Named moves, each a turn or a mirror, and the order they were made in; the first pair answered:
Seze (before -> after):
[-19 -19  -4  18  11 -42  -5  -4  -3  30  -9  12  -8 -11 -13 -21 -45 -11
   3 -23 -10   1 -27  21  -9 -10  -3 -20   0  -6  -5  14  -6  20   4 -20
 -10 -35  -4]  ->  [-27 -20  -5  25  10 -33 -13   1  -8  19 -12  21   0 -22  -5 -17 -41 -10
   5 -37   0   9 -29  24  -3 -10   0  -7  -7 -16  -1   4  -2  21   7  -9
  -7 -27 -12]
[  2   4  20 -10  14 -25 -11  15  16 -15  -9  17  -4 -20  27  -5 -11  14
  40   6   8   1 -41  13  31  39  -9  16  -7 -19 -12  -7  -1  10  21  30
  15   5 -46]  ->  [ 15  20  10 -10   5 -39  -7  29  14  13   0   8 -32   4   9 -39 -21   8
  42  39 -11   8 -35 -11  36  37   5 -14   3   9  -5   8   5 -11  21  -5
  18  -1 -14]
[ 15  21   3 -27  19 -32  -2  40  27  12   4   1 -37 -40  32 -55  -3  11
  67  75 -32 -16 -65 -11  68  57  -1  21  21  -8 -11  10   3 -19  30  15
  16   2 -48]  ->  [  6   5  17 -18  21 -25  -8  33  24  -6   3  12 -19 -53  45 -36  -1   9
  61  51 -14 -11 -73   3  63  63 -16  38  17 -25 -21  -2  -5  -2  24  34
   6  11 -72]
boli (before -> after):
[ -9 -12 -14  10  29 -30 -18  21   8  16  23  11 -17 -20   0 -42   3   7
  20  37  -1  -5 -49 -17  23  23  -4 -13  -5  -2   1  19 -14   4  29   2
 -19   2 -25]  ->  [ 15  -3   8 -11  29  -7  -6  27  15  12  12   3 -13  -6  19 -28  16   6
  35  29  22 -12 -47 -23  34  47   5   5  -7  -8   1  -6   8   9  21  16
  11   7 -25]
[-18  21  -4 -22  20  23  -9  -9  31 -31  14 -25  -8 -39  28   5  35  10
  12  52  -1 -24 -11  -3  47  51  -4  42  10 -35 -32  13 -11  -2  10  31
 -19  30 -44]  ->  [ 39  32  25 -42   0  19  32  -6  31  14  -1 -46 -21  15  16 -14  50 -28
  14  50   4 -15  33 -33  18  43  34  13  26  17  -6  -7  23 -16  -6 -13
  32  38  28]
[ 24   9 -10  -8 -14   6  54  -3  14  16  21   9 -16   6   8  -4   1   4
  -6 -26 -21 -17  21  -9  -2 -23  17   5  -3  41  27  -1   1 -11  15 -27
  -4 -20   6]  ->  [ -3  -1 -20   6  -5   4  36  -7   9   1  22  23  -9 -16   3  -2 -14  11
  -3 -19 -39 -17   8  -3   5 -39   7  10 -10  16  20  22 -22  -8  25 -20
 -37 -22 -30]
tagel (before -> after):
[ 10   1  26   7  13 -19 -45  14  47 -19  22  26  41 -30  17  -6 -14  15
  -2 -11  37  27 -13   8  -8  -5 -12   0 -24 -11 -21   1 -18   8   0  33
  31 -27 -22]  ->  [  9  12  26  12  12 -18 -46   7  41 -28  19  28  44 -29  19   8 -18  12
 -13 -14  37  25 -10   6  -9  -5 -13  -4 -20  -7 -20   5 -16   9   7  28
  30 -34 -24]
[-59 -10   2  19  16  22 -18   9   7 -40  18  -5  28 -34 -15   1   6   4
  -3  29 -24 -18  -1  -1   2 -17  14   3 -11 -28 -13  13 -25  -9  -4  34
 -35  -7 -52]  ->  [-18   7  28  -9  11  25  -8  21  37 -36  12 -17  14 -27   9 -11  27  -1
  31  44  -2 -28  -6 -11  23  28  21  28  -7 -23 -21 -12  -9 -10   9  35
  -1   3 -42]
[ 13 -11 -18  24  22  37  39 -13 -24 -26  52 -12  13  24   7  17  18 -31
 -48   5 -15  11  20  -5 -11 -19  14  29  -2  29  11   1  15   3 -17 -31
 -28  11  37]  ->  [ 29   0  -7   2  25  37  42  -6  -8 -25  42 -20   4  27  19   8  32 -28
 -25  15  -6   4  12  -3  -3   0  16  45   1  35   9  -5  24   8 -19 -31
   2  18  48]
[  9 -41 -24  23 -25  10  15 -41 -49   9  17 -25   6   9 -19 -22   5 -19
 -61 -31   7  24  18  -7 -48 -32   3 -48  28 -25  30  21  30 -38  16 -34
 -57 -44  58]  ->  [ 71 -18  20 -29 -25  16  29 -22  -6  18   1 -45 -13  15  28 -42  48 -28
 -15  -5  36   7   0 -30 -14  33  14  -5  50 -18  20  -7  68 -45  24 -18
   8 -22  74]
vozap (before -> after):
[ 11 -38  34 -14  36 -12 -43 -20  -1 -26  38  33  -2 -15  -8 -29 -25 -19
  18 -21  16 -26   1  16 -39  11  -2  -5   3  39 -19  21 -27 -33   3  34
 -21  10   2]  ->  [ 11 -33  27  -5  37 -12 -44 -24  -3 -23  36  30  -8 -14 -16 -21 -32 -15
  15 -18  14 -26   9   8 -44  -5   4 -13   8  41 -13  30 -35 -25   0  20
 -27   9   8]
[ 55  34   1 -46   7  -4  26  11  14 -22   5 -29 -15  -3   2  21  14   2
  -9   4  -6 -37  69 -12  -5  -4 -29  18 -15  18  20  50  19 -31   8 -22
  18  26  26]  ->  [ 57  33  17 -40   7  -2  20  10  12 -26  -3 -28  -7  -2  16  23   9   4
   3  -6   6 -36  57 -11   4  15 -37  26 -18  19  13  37  21 -22   7  -8
  24  41  20]
[ -6  -5   3  45 -11  38  -5 -22  -5 -16   9  25  12  21 -49  66  23 -14
 -37 -55   7  -8  39   9 -51 -39  12 -17 -18   2  32  12   8  20 -21   7
 -20  11  38]  ->  [  4  -6  42  20 -12  19 -16  -8  26 -32   7  40  36   1 -13  64  23 -22
   6 -61  39 -12   1  16 -24   8  -5  18 -18 -10  25 -40  23  34  -8  44
  24  26   7]
[  5 -12  -9  32  -7 -31  -1  14  -3  24  -1  22   4  -1   1 -16 -31 -13
  12   2 -15   4  -9  -9  15  -6  -9 -25 -10  -5   8  -1  -6  -4  11   2
  10  -7  -6]  ->  [  1  -5 -10  30 -12 -25   3  16  -4  26  -9  21   4   0 -11 -19 -26 -18
  14  -1 -13   3 -14  -6  20  -4 -10 -29  -6   1   5  -1  -7 -13  10  11
   1  -8  -7]
non (before -> after):
[-24   7   0   5   9  50  15 -40 -17 -16  20 -43  -8 -27 -14  10  15  15
   8  20 -34 -18  31  -2  10 -25   4   0   5  15   9 -26  -1  -7   1 -36
 -30  -5  23]  ->  [-16  -7  11   6   0  30  21 -32 -25  11  12 -28 -10 -12 -25  -6  -1  11
   6   3 -31  -2  24  -9 -10 -32   7 -21  -2  36  16 -30  10   0  -2 -49
 -14 -14  47]
[ 10 -17   6 -19 -16  44  35 -19  -5  -3  -7 -12  14  25  17  49  26  -5
  -6 -42   7  19  38  16 -39  -2  -1  30  -8   3   0 -63 -19  36  -5   9
  -4   9  23]  ->  [ 29 -20  27 -23 -19  12  34 -10   4  28 -13   4  17  40  13  22   6 -12
   9 -41   8  28  32   7 -44  -9  -4   5   2  28   6 -68 -10  29  -3  -6
  19   5  39]
[  9   9 -10 -10  11  -3   9   5   0  16   4 -14 -12  -2  -9 -12   1   3
  -9  13 -12   4   4 -10   2 -15   7 -19   8  -3   4  17  -4 -16 -10 -14
   6  -1  21]  ->  [ 12   7 -16 -11  17   8  14   8   5  14   0 -17 -14   2   5 -16   3   5
  -7  26 -11 -14   5 -10  17   0   7 -19   8  -9  -4  16  -4 -16  -5 -11
  -4   4  19]
Now pairs of rows:
Each pair is 2 to 3 moves apart.
[ 46 -17  63 -19 -26   3   5  12  16   9 -22   8  23  14  13  27  17 -26
  18 -63  60   7  -3  14 -17  11  -4  20   1  24  18 -70  40  34  -8  10
  64  16  35]  ->  [ 47   3  20 -10 -27   0  23  12  -6  39 -18 -12  -7  51 -28 -12  14 -29
  -5 -14  12  17  33 -15 -32 -26  28 -28   5  54  36 -19  33   2 -17 -38
  49   0  83] : Seze, vozap
[-16  -4  -7 -12   8  55  -6 -14  33 -62  17 -31   0 -35  31  35  28  -3
   7  11  23 -47  -7  17  31  51  -1  45  14 -32 -18 -26 -10  -6   0  39
  -2  15 -58]  ->  [ 32   3  45 -30 -10 -26 -10  35  42  13  -1  -4 -10   6  26 -41  -4 -23
  50  29  22 -16 -47 -10  41  51   5   4  15  27 -12 -40  19 -14  14   6
  60   5  -5] : non, non, non
[ 32 -11 -11  -7  34  35  18 -79  30   6 -25 -76  26  25  29  10  53  43
  -2  34   9 -34  16   4  28  67   0  40  31  31 -52  19  42  19   0  20
  -8  10   1]  ->  [ 40 -11   9 -11  33   6  11 -67  40  11 -28 -59  35  16  37  -4  39  49
  26  32  12 -32 -11   6  36  82 -15  41  22  24 -55   7  48  26  15  33
  11   0  -7] : vozap, boli, vozap
[-32 -16   7  13 -12  -5 -13   4 -13 -19  -7  28  35 -20  21  21 -30 -11
  -6 -53  13  -9  -7  35 -11  -7 -25   8 -17  -8   3 -10 -22   5   3  13
 -11   7 -42]  ->  [-25  -7   6  10 -12 -32 -32  20  -5   6   1  40  17 -19  20 -21 -45  -7
  27 -16  -1  -3 -37  28   9  -4 -29  -8 -20  -1  -7   8 -24 -10  16   2
  -2   6 -44] : non, Seze, boli
[  2 -31  43  32   2 -59 -23  24  -5  32 -16  33   9  10 -35 -52  -1   0
 -16 -22  27  10 -29  20 -18 -11  -7 -14   6  25   2  -7   9   8 -33 -12
  16 -13  32]  ->  [ 31 -11  31  -8  19   8  11   1  19   9  -9 -30   4   0  -5 -18  76 -11
 -28  15  47 -23  14  14  -5  39  27  33  30   7  -1 -16  20   2 -36   7
  24  19  44] : non, non, boli
[-50 -46 -25  50 -13  22 -16 -23 -43 -28  18  23  41 -16 -30  58 -23   7
 -49 -78  -1  17  17  30 -55 -51 -23  -8 -11 -11   0  -1 -11  18 -15  10
 -50 -25 -11]  ->  [  3 -32  42  -8 -16  11 -19   1   6 -41   7  23  50 -26  34  49   2   0
  19 -77  48   3 -39  26  -1  37 -33  46  -4 -22 -15 -68  22  28  12  54
  34  20 -27] : vozap, tagel
